(in the rows, 128 means zero)
First come named turns, each shown by rows before and after it. For each pair of rows after them, which turns, in which order, take the first row to the second? The first pair is done for you.
K_14:
[131  97 115 114 167 134 166 131 118 159  94 149 118 145 112 144 164 155] => [145  88  91 150 118 152 129 117  88 151 140 150 136 170 136 153 146 126]
[101 149 120 107 144 131 129 147  94 130 124 132 130 143 123 107 125 131] => [107 146 116 119 130 134 117 145  89 123 132 135 137 149 126 104 122 122]
[148 107 112 146 137 132 113 143 104 133 129 133 152 122 136 117 135 134] => [142 112 121 130 157 125 129 148 114 139 113 132 144 112 127 116 141 146]
[152 119  88 119 146 163 122 139  49 139 175 135 126 179 152 165 127 131] => [186 111 134 148 146 133 103 162  88  73  81 165 142 158 102  99 140 121]
K_452:
[132 132  93 149 139 109  90 149 134 129 139  87 127 151 165  93 113 146] => [133 105  84 131 159 120 115 150 126 143 121  96 120 150 172 100 139 156]
[154 143  93 137 132 174 164 126  92 101 156 133 140 170 142 143 117 148] => [164 150 118 135 153 157 169 147 114  74 106 141 137 159 114 114 121 156]
[156 109 120 121 183 140 145 180 137 111  98 110 122 165 173 116 131 166] => [150 155 124 155 138 128  98 169 143  97 151  91 137 172 173 113  85 145]
[132 142 119 133 140 151 122 167 105 123 158 119 127 153 118 142  93 131] => [136 123 120 119 164 154 144 175 105 125 126 128 121 148 115 139 114 142]
K_678:
[137 108 129  97 146 131 152 137 119  97  97 131 116 136 114 114 155 122] => [137 111 112 104 154 120 137 142 118 100 102 116 114 145 129  99 148 133]
[138 130 120 201  83 147  89 126 121 114 122 129 147 142 115 112 114  65] => [123 132 102 199  87 125  74 111 134 133 130 109 146 137 132 104 114  78]
[121 120 174 141 143 130 146 117 119  97  69 130 108  93 116 113 139 131] => [133 124 157 153 151 129 133 138 108  84  70 120 105 111 130  96 128 134]
[144 150 128 129 159 153 132 154 138 103 127 132 121 113 122 120 117 122] => [133 153 111 130 164 135 119 144 145 116 134 113 117 115 139 108 115 133]
K_752:
[153 106 127 138 107 155 127 136 117 114 118 161 141 145 118 144 125 107] => [144 138 147 141 102 137 120 136 140 107 121 154 141 132  97 137 107 108]
[148 136 121 159  88 148 111 131 110  93 136 139 151 136 114 118 122  94] => [149 134 119 159  89 149 112 131 108  95 135 140 151 137 115 119 123  95]
[156  53 108 131  92 177 120 116  45 105 173 114 135 132 150 173 179  98] => [149 166 189 119 119 165 137 179  84  51 165 100 115 115  70 166 109 103]
K_353:
[113 128 147 134 132 116 114 114 151 146 110 144 130 106 109 117 140 146] => [113 125 136 137 136 109 107 115 150 149 109 137 129 111 119 107 140 152]
[139 136  97 118 143 114 105 129 123 120 142  99 126 140 153 131 130 130] => [140 121  99 110 138 131 119 120 113 131 149 110 126 139 153 153 141 123]
[104 135 177 137  99 111 119 133 187 104  91 128 135 107 114  92 110 110] => [107 121 138 146 114  95  98 139 178 111  90 108 132 126 151  66 112 129]
Then:
Between the rows of a pair lie two turns.
[126  67  64 129 115  82 107  75 162 164 123 107 130 135 171  88 155 151] => [127 111 155 140  69  82 112  70 201 120 107 146 147  93  86 100 137 111] | K_678, K_452
[117  95  94 127 129 145 127  98 111 163 149 128 124 149 160 148 143 121] => [130 100 124 143 142 107 112 114 154 124  76 136 131 127 126  89 150 128] | K_452, K_752
[138 126  91 150 130 126 113 141 127 109 118 111 130 148 139  94 120 146] => [130 108  92 120 152 144 151 141 117 129 114 120 118 144 138 122 142 154] | K_678, K_752
[130 146 135 119 148 123 106 150 119 145 127 115 100 153 137 123 100 138] => [137 116 122 118 148 136 113 143 104 154 124 125 102 159 151 131 118 135] | K_14, K_452
[111 112 149 128  95 112 130  80 151 150 126 141 140  90 111 132 157 107] => [145  82 129 124 115 164 154 120  96 134 124 162 132 127 127 151 160 101] | K_752, K_14
[ 93 176 136  96 119 125 132 124 135 155 170 114 114 131 102 137 110 127] => [112 145 117  87 142 158 156 147 100 154 160 128 107 152 117 151 123 130] | K_752, K_752
[103 129 104 116 101 119  83 102 145 149 157 123 152 111 114 101 125 125] => [107 100 114  88 130 134 127 108 144 158 117 147 143 100 104 114 162 135] | K_452, K_353
[149 104 110 143 133 108 118 135 125 125 114 131 137 156 143 131 119 130] => [138 133 120 146 127  97 109 134 138 125 132 116 137 151 136 131  98 130] | K_14, K_452
[155 161 115 147 118 116 100 176 125 101 120 132 126 153 134  93  95 141] => [157 121  86 135 136 131 116 172 103 123 112 136 122 163 161 101 124 149] | K_353, K_452
[146 163 165 127 158 105 118 178 147  94  85 133 117 131  82  82  99 147] => [131 123  91 124 175  87  99 153 132 143 104  99 112 151 155  69 122 176] | K_678, K_353
[151 146 176 151 174 160 101 211 125  99 102 158 136 154  98  86 101 121] => [ 67 175 158 128 145 104  80 119 178 190 178 106 135 112 126 112 102 145] | K_14, K_752
[144 124 144 144 140  83 102 141 165 100  61 122 120 117 109  67 138 150] => [150  53 104 135 132 118 120 114 125 132  71 142 126 131 149  97 182 143] | K_752, K_353
[148 148 145 112 143 126 126 163 133 100 101 146 119 125  88 119 112 132] => [124 144 111 111 152  90 104 141 151 132 110 115 118 123 122  98 118 157] | K_353, K_678
[114 129 123 147 127 135 129 139 126 138 143 151 130 146 130 137 146 130] => [112 133 133 151 129 120 121 136 141 130 125 152 132 136 120 122 147 131] | K_452, K_752
